Each path is a new rotation, seen through one point. The rows after it are directions, each followed by how far the rotation turns it, in deg/step (0 if it stays put).
Each turn is a multiple of 5 degrees from 10 to 175, or 0.
Each row of a path follows its step; steps can be skipped.

step 1: -5	1	12	-15	10	-28	6	0	25	-9	16	1	-8	-9	11	-18	17	17	5	-16	-3	17	5	32	-28	2	8	5	0	-10	-19	-5	-15	-9	-17	30	13	3	-1	-5	0	10	-10	1	-7	-9	0	4	4	-4	-29	-19	-10	-12
step 7: -15	-6	-18	0	-9	1	19	-27	-13	10	15	-1	13	16	-8	-14	-21	11	-1	5	3	-9	-1	-6	6	-10	1	-10	-17	11	5	0	-13	11	15	16	14	-6	-4	-19	4	18	-14	-12	0	3	-10	25	40	-19	-26	1	-5	-12
step 8: 6	11	-30	15	-2	5	7	10	-43	2	26	0	19	-12	6	-31	-2	5	4	5	12	-10	-9	-3	12	-4	13	2	-24	-2	12	-13	23	5	-9	-24	0	4	-10	11	-14	8	22	9	14	9	7	-4	-8	-12	8	4	-2	11
step 20: 0	-19	3	12	-7	17	-19	0	17	0	-40	1	1	-18	-5	-5	3	3	-1	18	-21	0	21	-14	7	-20	-3	-12	2	0	-18	7	9	3	12	-25	-4	14	-5	4	-2	4	24	-15	-27	18	8	-10	8	-26	-2	1	20	-8
step 22: 2	-7	16	20	15	1	7	7	21	-15	-2	-27	-10	-6	7	-18	22	-9	-16	-5	2	-24	5	-32	-24	-12	-13	-3	-7	11	-1	-13	-36	8	-2	2	5	2	21	-8	-3	12	-7	-6	7	-20	4	25	-2	6	0	-3	-1	-3
step 25: 12	7	2	11	2	-20	-6	3	-4	-9	-35	-5	34	-18	-13	1	1	-8	-30	8	-8	-14	10	-6	-2	-11	-13	-14	7	6	-1	-4	-13	4	-4	8	-24	-8	-8	-12	2	4	1	29	-12	6	-4	-9	9	28	-23	0	-12	20
step 27: 5	-10	13	14	4	11	-20	5	4	6	19	-36	5	3	6	30	7	-15	22	9	10	-5	-4	19	-4	25	-17	-10	20	-3	1	5	-1	9	0	25	9	-2	14	-2	11	-2	-14	2	6	-2	-5	6	-25	35	2	-15	7	4
Directions:
9	2	0	1	-7	-4	-5	8	-4	2	1	0	-3	1	7	2	1	2	-2	4	0	7	-5	-1	3	-5	-3	-1	5	2	-2	3	6	6	-2	1	-10	2	0	-3	1	0	-2	1	13	-2	-3	1	1	0	-4	1	-3	4 : 170
6	-3	-3	-4	1	1	3	3	3	1	-1	-10	0	0	3	-7	4	-5	-7	2	3	2	7	-2	-4	9	2	7	-3	0	-4	3	0	-2	-2	2	-4	6	2	-1	5	6	-2	2	-2	10	1	1	-4	2	-2	-3	-1	4 : 135
2	-2	-6	5	2	1	6	-2	2	7	5	-9	-3	6	7	-4	4	1	8	1	2	-3	-6	5	-2	1	4	-3	-2	3	0	2	-6	6	3	-1	2	-2	-1	3	0	0	-4	-5	0	-6	0	5	-2	0	-4	4	-6	-1 : 70
-2	-3	-2	-4	8	-5	-9	-9	7	-9	2	2	-1	4	4	-6	-1	-9	-2	2	2	3	0	-1	3	-2	4	-6	-2	-4	-3	3	-2	5	-2	2	1	1	-6	-4	2	-1	-1	-3	7	2	1	-2	4	-2	5	2	0	-2 : 175
-2	-3	-2	4	3	-1	3	1	-2	4	-2	-2	-5	-8	2	3	5	-9	-4	-4	2	-4	1	2	1	-6	-5	2	6	2	5	-11	-5	2	-4	-2	-1	5	-7	2	-2	-1	6	-4	3	5	4	-4	1	2	1	3	-7	3 : 130
